In the data rows, the value 128 means zero.
Some points:
[ 62 157 129 137 102 135 166 134 139 135 146 100 142  91 132 133 118 144
 137 123 100 131 146 134  91 116 183 119 115 147 135 108  39 149 114  58
  83  81  65 177  78 136  98 180 141 196 119 113]
[ 61 134  99 105 161  82 110 101 127 151 150 124  91 126  93 159 127 206
 169 152 126 112 101 146 188 113 155 178  53 112 152 104 105 118 109 125
 160 106 191  95  38 213  89 126 134 151 131  95]
[122 122 201 140 117 128  99 122 197 126  99 172 159 119 135 162 123  92
  99 128 125 138 150 160 128 105 143 202 172 118 140  96 113 120 120  86
 142 126  92  71 131  73 112  81 141 127 184 183]
[ 81 115 128 255 108 180 116 137 120  93 155 113 156 119 147 140 127 111
 110 175 122 138 122 146 138 122  85 127 131  96 127 138 134 100 161 129
 133 146 143 103  98 103 168 131 161  98 110  81]
[122  94 186 141 126 122 105 193 113 134 138 159 130 144 136 143 114  99
 132 146 138  81 125 124  82 137 101 124 115 137  66 183 183 150 138 168
  51 146 125 126  98 120 109 119 124 116 112 139]
[183 139 151 131 115 131 171 157 103  75  88 106 124 131   3 145 144 130
  88 143  61  96 127 107 135 130 109 131 119  82 147  85 159 159 147 118
 102 151 100 147 117 118 115  99  71  36 118 126]
[205 170 149 115 109 169 100 188 142 164  67 136 126 155  99 119 144  80
 131 255 144 115 147 159 139 157 155 128 102 101 148 102  58  58  77 190
  94 103 135 136 157 130 125  95 130 112 239 135]
[155 120  70 132  81 147 166 142 128 166 144 149 111 124 124 153 129 146
 132 124 135 112 133 155 135  89 158 119 116 100 130  80 148  37 219 135
 108 170 128  80 118  91 145 179 142 132 109 130]
[121 132 162 136 104 143 135 146 124 122  91 174 135  98  95 129  99 109
 112 141 125 100 118 129 143 106 163 105 165 119  99 193 172 133 208 151
 118 124 216 216 120 129 148 130 123 164 188 145]
[ 86 142 133  81 123  64 115 188 125 125 110  93 176 121 137 127 140 112
 128 184 112 132 109 111  84 154 123  92 164 127 134 104 178 137 113  72
 125 138 148 115 128 136 142 151 142  73 125 116]
[210 141 120 118 107 112  86 154 130 123 145 115 161 118 204 132 127  85
 144 111 159  54 134 165 143 155  91 176  98 138 128  60 144 145 156  90
 130 158 144 169 141 146 115 157  89 107 130 107]
[151  89  83 106 134 151 104 127 126 119 144 123 123 123 132 116 158 151
  93 103 112 131 111 118 116 106 144 105 176 113 208 135 128 149  94 123
 121 130 110  75  77  86  73 192 108 206 130 120]
[168 131 112 120  82  95 122 142 150 120 149 132 128 181 120  88 138 100
 131 107 146 144  92 116 109 155 149 140  93 158 133 123 135 111 109 158
 136 111 123 138 122  75 185 168  92 137 161 143]
[189 100  93 187 104 127 143 139 107 131 167 153 118 127 151 129 108 108
 186 116 123 128 109 105 200  88 167  61 101 143  97 159 132 126   2 126
 141  99 123 111 182  92 143 143  66 122 123 157]
[170 169  53 129  94 131 104 122 112 113  95 175 138 157 147 130 128 131
 111 148 159  80 147 144 105 127 134 155 179 121  43 140 184 105 163 122
 115  82 130 134 125 123 127  99  97 105 108 118]
[167 126 169 191 156 101 160 135 102 171 117  83 143 148 140 194 118 124
 152 144 106 140 127 113  96  85  80 180 128 136 122 149 130 158 146 123
  59 140 168 140 113 172 158 193 125 117 155 178]
[ 85  73  85 134 113 133 136  45 120 141 139 130 119 111 120 143 173 144
 161  78 112 118 128 135  81 190 131 118 146 129 246 152 113 159 121 169
 117 128 127 144 155  83 147 134 179 104 123  86]
[121 110 110 118 117 172 184  87 162 104  58 102 133  73 144 147 117 121
  99 152 107 134 166 100 146 155 107 128 121 148 109 156 125  96  86 174
 167 165 124  99  85 138 138 154 135  94 188  32]
[ 63 153 111 149 193 202 101 153 185 126 123  83 139 119 130 140 148 182
 133  46 127  80 129 155 125 158 103  93 159  98  48 102 110 150  79 131
  64 152 101 136 143 113 154 115 136 133 124 121]
[146 121  92 110 140 159  54  89 124 117 139 166 105  84  78 113 140 128
 157 122  81  89 136 115 112  96 149 122 100 143 118  91 109 135  76 108
 158  98 108 109 171 161 137 127 186 174 153 104]
[102  68 113  86 162 170 115  94 137 111 162 142 106  87 113 106 163 124
 149 142 120 129 160 127 128 141 131 149 141 109 127  55  96 175 142 128
 159 103 127 106 159 121 129 103 122 173  67 146]
[138 166  94 114 141  94 129  89  98 104 192 151  94 142 135 124 127 109
 144 134 115 137 189  86  92 186 156 118  92 100 108 142  83 136 148 183
 139 137  98 110 142 138  76 142  92 130 105 167]
[137  98 159 104 180 108 143 188 101 105  91 192 151 126 115 149 165  89
 142  91  97 162 141 148 143 131 116 123 121 113  91 118 167  78 144 100
 166 172 149 124 144 153 100  94 132 167 149 109]
[100 114 101  93 126 154  51 123 156 114 124  93 113 153 146 143 162 152
 167  76 116 137 119 147 101  83 163 110  57  98 146 164 102 129  69 147
 169 105  84 118 131 181  91 109 142 112 104 122]
[149 175 101 119 116  67 111 162 122  97 138 118 135 144 108 133 116 117
 131  88 102 150 183 113 115 143 148 123 165  75 138 143 135  93 145 127
 105 145 183  94 148 111 106 124 150 163 120 159]
[205 177 135 193  71  88 119 126 202 122 133 133 183 151 115 126 131 107
 156 116 137 125 102 108 131 149 142 115 116 133 108 122  94 216 138 130
 154  85 175 121  11  99 110  98 118 162  99 134]
[112 118 113 125 103 117  65  97 104 137 128 114  90 126 102 126 133  75
 143  77 152 105 122 109 158 111 152 116 115 128 121 111  48 120 181 116
 180  86  25 147 128 129 104 110 162  99 163 116]
[124 132 162 115 119  78 135 172 144 125 116 255 111 120 167 145 156 167
 117 153 141 132 112 104 167 141 166 153 125  99 180 103 197 122 125 152
 103 128  72 127 108 156 168 121 122 135 155 150]
[170  84 128  93 121 115 158 118 104 104 133 143 102 163 125 190 115 121
 154 105 138 136 132 151 122 146 175 165 139 143 133 184 124 118 157 142
 143  84 150  67  97  97 148 122 135 108 119 116]
[126 132 131 169 159 149  98 110 105 195 117 128  85 216 124 129 134 130
  82 143 128 159 155 126 168  75  99 118 176 156 119 119 220 160 115 121
 135 176 122 142  73  97 168 134 135 130 161  99]
[116 108 164 158 151 161  89 164 142 139 136 141 151 136 111 100 146 110
 123 155 135 120 154 148 132 118 192 135 145 101 184 138 150 175 128 111
 255 103 145 103 126 165 134 132 102 110 121 175]
[159 208 161 161 103 103 130 140  66 113 201 179 148 125  87 125 102 116
 143 119 135  93 158 154 135 127 109 119 137 175 132 138 124  92  83 155
 194 130 141 126 140 124 154 140 178 127  84 183]
[109 195  89 159 170 196 128 104 101 132  81 129 122  28 167 133 110 145
 124  48 125 172 140 143 107  97  65  81 126 151 156 108 121 164 114 150
 124 145 140 128  71 173 143 108 149 123 131 130]
[ 96 110  83 118 133 104 132  89 138 115  64 100 156 131 121 144 149 146
 171 165 113 102 120 134  99  75 129 148 140 164 125 144  34 153 157 120
 125 150 137 164 141 107 230 152 142 141 117 123]
[131 144  99  43  81  61 151 154 152 113 122 113 133 131 126 150 107 150
 167 119 142 174  89 120 141 121 134 131 187 109  76 120  94 117 143 179
  90  97 138 110 145  97  90 164 175 100 135 181]
[ 88 115 159 100 255 150 125  86 115 110 120 128 115 115 120 145 175 154
 134 139 178 113 135  38  95 152 151 114 111 143 114 106 100  82 110 112
  98  91 157  93 143 130 112 120 133 119 155 175]
[159  97 149 131 142 144 130  55 121 169 123 105 165 106 157 112 122 140
 120 152 107 124  86 132 130 163  64 117 169  48 109 128 155 126 107 148
 121 183 122 182 104 137 138 133 122 112 153 143]
[155  84 149 145 179  79 117 182 104 114  41 115 146 112 109 134 123 124
 132 115 131 117 137 125 167 160 128 105 106 125 157 109 158 122 175 124
  76  84 128 147 121 147 140 139 115 128 126 121]
[126  86 140 162 114  99 145 140 113 126 122 128 131 135 138   0 138 154
 160 129 142 171 166 140 151 160  99 151 123 121 143 174 114 118 129  96
  79 155 137 139 108 137 103 126 148  97 108 102]
[ 79 121 121 143 112 129 117 122 103  77 153 128 118 143 159 129 149 176
 138  91 206 155 124 116  95  95 125 126 135 110 143 108  65 150 127 174
 161  94 138 166 177 110  87  79 145 165 213  98]
[188 122 177 154  76 116 122 121 138 141 165  85 127 147 119 130  70 242
 129 128 135 158 132  99  89 128 140 105 102 152 146 123 140 120 166 148
 124 108 147 107 237 150 136 117 115 132 146 179]
[159 117  84 170 162  92 138 112 131 105 174  97 124 150 104 115  73 142
 123 105 123 148 105 138 127 137 132 179 109 159  86  88 210 136 140 135
 142 106 103  81 116 111 110 122 142 128 137 181]
[137 149 198 135 139 138 136  86  90 138  81  78 137 121 108 144 132 165
 108 119 169 142 115 156  97 115  90 108 141 210  68 111  90 110 116 118
 116 166 107 153 140 154 136 137 108 142  55  97]
[120 137 165 100 163 192 102  94 149  40 134  97 169 184 157 103 109 130
  85 138 102 103 111 158 159 115 170 109 108 143 133 136  93 154 136 151
  89 193 114 148 116 149 145 113 139 110  98 113]
[108 133 144  95 158 124 151 138 117 138 191 111  93 104 231 123 150  82
 112 121  55 123  52  99  87  61 140 109 137 144 119 109 141 144 129 201
 140 111 131 124 113 160 122 107 179  95 102 116]
[186 119 170 126 150 108 116 163 201 159 151 185 151 136  84 193 106  90
 114 146 158 158 133 112 186 151 105 129 143 115 119 170 166 128 131 130
 111 110 141 197 118 123 110 151 122  92 101  91]
[119 121 158 160  96 136 130 117 132  94 127  85   0 102 164 121 148 140
 110 136 140 135 118 125 179 146 103 140 138 115 111 123  89 133  91  34
 148 141 147 155 128 135 143 121 126 117 107 123]
[169 105 130 152 178 126 219 176 177  90 143  83 122 122 144 138 115 115
 125 160 135 119 133 141 109 121  95 147 128 160 170 181 170  86 165 135
 125 144 111 152 126 119 109 114 123 165  83 125]
[106  83  76 109 129 136 104 145 156 145 123 144  92 134 125 105  33 129
 144  97 137 104 107 102  65 126 108 146 129 140 174 128  97 133  81 154
 150 200 143 135 158 127 130 108 133 162 145 149]
Along one direction, these points spread out more than along any other. Take the direction at right angles to it along which they spread out most. Then take the direction at right angles to both along which they spread out most. Go by this last direction. For each point below, how far along it does it lie, from 0 to 99? The average is 50, and the first point in the table lies past the average. One standard deviation of the points above along it is 16.
[ 70 149 142 103  90 163 100 112 117 167 103 154 113 123 125 117 137 107
 160 112 112 175 103 117  91 195 172 201 108 158 148  87 122 127 108 149
 129 122 125 146 134 110  82 133 126 106  60 145] 49
[102 156 170 134 159  81 130 135 133 181  56  70 155 175 149  99 138 114
 129 140 106  96 145 137 112 143 101 109 137 115 144 111 184  81 144 137
 174 107  89 156 123  93 116 145  87 130 106 135] 46
[139 177 113 100 125 170 164 107 130 161 158 123 158 123  92 100 113 117
 138  97 169 124 137   0 135 112 166 143 153  92 163 125 141  94 111  98
 122 105 120 118 133  69 177 136 102 135  82  95] 57
[ 98 128 164 136  54 162 242 168 142 135 122 202 133 196 119 143 175  93
 134 135 152 120 123 167 160 131 125  66 102  86 110  82 168 143  99  51
 107 136 128  83 145 196  90 106 114 136 126 120] 33
[113 155 183  74 129 175 125 195 137 149 134 161 139 117 133 149 112 146
 148 164 103 136 122 135 153 127  49 140 134 163 127 207 176 117 244 154
 107 115 132  60 135 134 140 125  65 108 134  90] 48
[ 85 117 100  29 144 123 153  99  88 139 169  74 176  63 116 147 121 137
 118 129 138 142 127 142 116 110 101 103  96 174 114 164  96 151 117  57
 139 138 122 147 112   0 111  55 132 139 138 139] 61
[124  95 137 117 156 142 134  62 119 121 113 166 127 156 170 101  75 115
  83 154 123 154 120 159 103 131  77 110 102 100 116 114 115 132 125  85
 121 139 145 172  76 135 174 154 113 105 134 127] 47
[ 82 154 100 116 135 103 144 109 118 131 117 125  99 108 144 127 133 122
 106 126 160 119 106 142 115  88 121 111  87 130 114 166  98 167 144 119
 126 129 102  81 255 123 112 181 175 147 109  73] 61
[125 142 125 122 111  57 132  62 143 137 186 167 150 122  88 109 148 123
 111  73 132 135 144 180 117 112 170 137 162 157 130 103 111 110  96 136
  56 104 154 122 165 148 111  99  56 124 145  97] 56
[102 112 111 147 122 141 128  85  70 159 150  16 144 102 173 168 110 114
 132 181 132 139 122 156 143 161 136  75 158 131 150 121 135 114 124  97
 120 173 107 146  79 164 137 115 142 160 138 109] 55
[154 152  80 108 131 109 103 180 131 176 111 154 168 190 156 134 120 148
  52 130  81 169 153 127 207 180 149 147 119 183 110 181 156 136 143 117
 151 111 139 164 145 157 124  96 145 135 123 144] 46
[ 71 113  91 138  75 162 169 125 125 126 138  81 137  74  98 122 145 125
  45 134 169 142 117 114 186  97  82 175 133 113 117 182 133 152 121 134
 131 144 131 122 118 220 136 149 123 135 125 182] 53
